Here are some points:
array([ 54, -33, -25,  12,  36,  55,  -7,  -1,  28, -35,  -3, -49,  48, -17,  60,  -2])
array([-70,  10, -22, -17, -33, -18,  -1,  13, -21, -14,  19,   9, -19,  -6,  22,   9])
array([ 53, -30, -14,  30,  49,  29,  15, -19,  56, -24, -35, -25,  44,  -4,  30, -18])
array([ -4, -15,  -8,   2, -24, -23,  -3,  -4, -19,  -1,  26, -10, -33,  -6,  22,  12])
array([-25,  31,  66, -32,  -6, -20,  38,  52, -34,  22,  40,  69, -34,   9, -13, -30])
array([  6, -11, -13, -35,  28,   2,  50, -27, -16,   5, -11,  13, -59,  42, -40,  -5])
array([-27, -30,  76,  -8,  -3, -26, -36, -41,  96, -32,  26,  93,  29, -30, -58, -44])
array([  6,   0,  42,  18,  61,  75, -10,  -7, 123, -28, -26, -15, 122, -37, -46, -20])
array([ 63,  46,  42,   0,   2, -52, 105, -10, -24,  39,  -2,  66,  13,  33, -21, -16])
array([-17,  -5, -39,   9, -22,   8, -47,  14, -27,  15,   8, -15,  -7,  24,  93,  44])
array([-29, -16, -42, -14, -10,   1, -34, -21, -31,   0,  24,  13, -51,   0,  22,   3])
array([  0, -27,  33,  16,  46,  42, -28, -26, 101, -37, -12, -21,  86, -11, -24, -22])
array([-27,  13, -23,  -2,  -8, -18, -23,  22, -38,  14, -17,  -7, -22, -12,  -9,  -5])
array([-17,  13, -18, -10, -36, -33,  10,  10, -12,  20,   6, -13, -39,   6,  -6,   5])
array([-47,   0,  50,  26,  -2,  -3, -50,  27,  18, -37, -16, -31,  46,  11,   7, -17])
array([-32,  -6,   1, -12,  -8,  -1, -26, -35,   1, -14,  29,   6, -23,  -7,  -2, -16])
array([ -4,  10,   0,  16, -43, -13, -22,  20, -28, -44,  12, -39, -35, -17,  40, -39])
array([  0,  22, -42, -49, -12, -26,   3, -23, -43,  66,  -6,  -1, -56, -13,   4,  58])
Then 24 other points, each followed by its number:
array([  3,  -8, -13,  -3, -36,   9, -40,   1, -23,  59,  -7, -30,  -5,  -9,  19,  14]) 0
array([ 54,  57,  34, -13, -37, -47,  46,  73, -25,  40, -22,   6, -17,  31, -16,  14]) 1
array([-15,  27,  19, -50, -23, -31,  38,  20, -12,  46,  32,  86, -22, -10, -27, -54]) 2
array([ 28, -23, -10,  18,  58,  13,  -2, -37, -10, -40, -14, -18,  52,   9,  40, -23]) 3
array([-18,  -9, -26,  10,  26,  23,  -7, -33,  42, -27, -14,   1,   8, -17,  -4, -24]) 4
array([ 50, -36, -43,   9,  36,  51,   3,  -7,  40, -39, -23, -41,  43,  23,   6, -14]) 5
array([  4,   0,  38,   3,  43,  -4,  -1,  -7,  38, -17, -21, -29,  77, -45, -21, -32]) 6
array([ -9,   8,  -7,  26,   1,  11, -45,  41, -25,  37,  -3, -22, -12,  -5,  38,  27]) 7
array([-26,  38,  41, -20, -34,  -5,  52,  42, -28,   0,  30,  75,   0,  20,  -3, -12]) 8
array([-38,  27, 127,  40, -17, -30, -13, 114, -27,  -2,   2,  -8,  49, -18, -13, -25]) 9
array([-44,  -6, -19,  41, -24, -16, -44, -21, -31,   5,   5,   3, -27, -21,  47,  18]) 10
array([ 21,   0,  54,  11,   1, -14, -11,  16,  -9, -14,   2, -12,  22,   1, -35, -67]) 11
array([ -3,  11, -23, -11, -10,  -7,  15,  32, -57,  13,  13,   1, -19,   5, -22,  44]) 12
array([ 24,  28, -34, -29, -12, -22,  70,   9,   9,   1, -34,   9, -47,  30, -37,  40]) 13
array([ 31,  -5, -37, -24,  47,   3,  27,  -3,  -8,  15, -23, -17, -40,  -3,  31,  33]) 14
array([116,  64, -62,  -7, -24, -12,  99,  38,  -8, 127,  -9, -10, -42,  95, -33, 127]) 15
array([  4, -18, -44,  16, -23,  -6, -26, -46, -47,  16,  16,  -9, -23,   3,  13,  10]) 16
array([ 17,   2, -15,   1,  22,   1,   0, -15,  -8, -41, -22, -30,  12, -16,   1, -13]) 17
array([ 23,   7, -12,  -9,  20,   7, 127, -22, -42, -25, -15,  92,  -3,  49, -15, -39]) 18
array([-32, -30,  30,  55,   3,  44,   0, -47,  84, -25, -10, -21,   9, -12,   2, -19]) 19
array([-21,  -2, -27,  -7,  46,  83,   9, -34,  72,  -3, -28,  13, -48, -11,  32, -32]) 20
array([-19, -19, 106,  28, -38, -10, -38,   1,  86, -29,   9,  41,  44, -23, -23,   5]) 21
array([-14, -18, -22,  -1,  63,  44, -46, -23,  82, -59, -10,  -7, -16,  31,  27, -20]) 22
array([  0,   8,  67,  27, -12,   4, -32,  19, -13, -20,   3, -37,  59, -20,  -8, -32]) 23
Which of these numbered points is nearest to each point below by angle, seen from the average point of the first points? Its number follows each.
array([-14, -12, -36,  -8, -23, -13,  -4,  21, -19, -16,  -2,  28,  -4,  12,  -7,  23]) > 12
array([-15,  24, 127,  79, -16, -17, -19, 123, -52, -30,  52, -28,  -8,   5, -51, -13]) > 9
array([-45,  36,  71,  12,  10, -23, -21,  48, -53,   3,  -3, -17,   1, -45, -29, -32]) > 9
array([-24, -43,  19,  26,   1,  28, -38, -16,  52, -18,  18, -35, -14,  11,  -2, -34]) > 19
array([-35,  -8,  59,   8, -25,  10, -24, -12,  93, -23,  46,  -6,  28, -15, -21, -28]) > 21
array([ -9, -15, -15, -16,  37,  49,  17, -31,  42, -36, -43,  -8,  -2, -22,  28, -14]) > 20
array([ -7,  -9, -21,  -6,  -1,  -8, -12,   4, -20,  -6,  -6,  -1, -15,  11,   1, -23]) > 16
array([ 38,  31,  -2, -10,  23, -32,  81,  26, -20,   3, -18,  32,   0,  -2, -16, -33]) > 18
array([  1,  17,  61, -12,   2, -16, -31,   1,  23, -17, -11, -24,  72,  24, -35, -29]) > 23
array([-10, -25, -34,  17, -27,   2, -50,  12, -19, -15,  -1, -21, -12,  14, -12, -25]) > 16
array([  3,   5,  31,  12,  42,  50,  -3, -34,  74, -37,  -4, -20, 127, -18, -26,  -3]) > 6
array([-49, -17, -27,  16,  20,  -4,  15, -21,  18, -47,  -1,  28, -48, -20, -33, -24]) > 4
array([ 15, -31, -26,  40,  51,  96, -22, -12,   7, -18, -13, -53, -31, -18, 115,  38]) > 20
array([  2, -18, -19, -30,  -7, -38, -22, -20, -41,  12,   0, -20, -48, -11,  -9,  35]) > 16
array([ 80,  35,  16,  -7,  -3,  -9,  78,  13, -19,   2, -40,  19,  80,  30, -15, -44]) > 18
array([ 74,  23, -23, -45, -26, -28,  10,  14, -34,  74, -17, -25,   1,  63,  14, 127]) > 15
array([-19,  -6,   1,  38,  -1,  18, -23,  27,  -3,  -2, -17, -11, -36,   9,  65, -17]) > 7
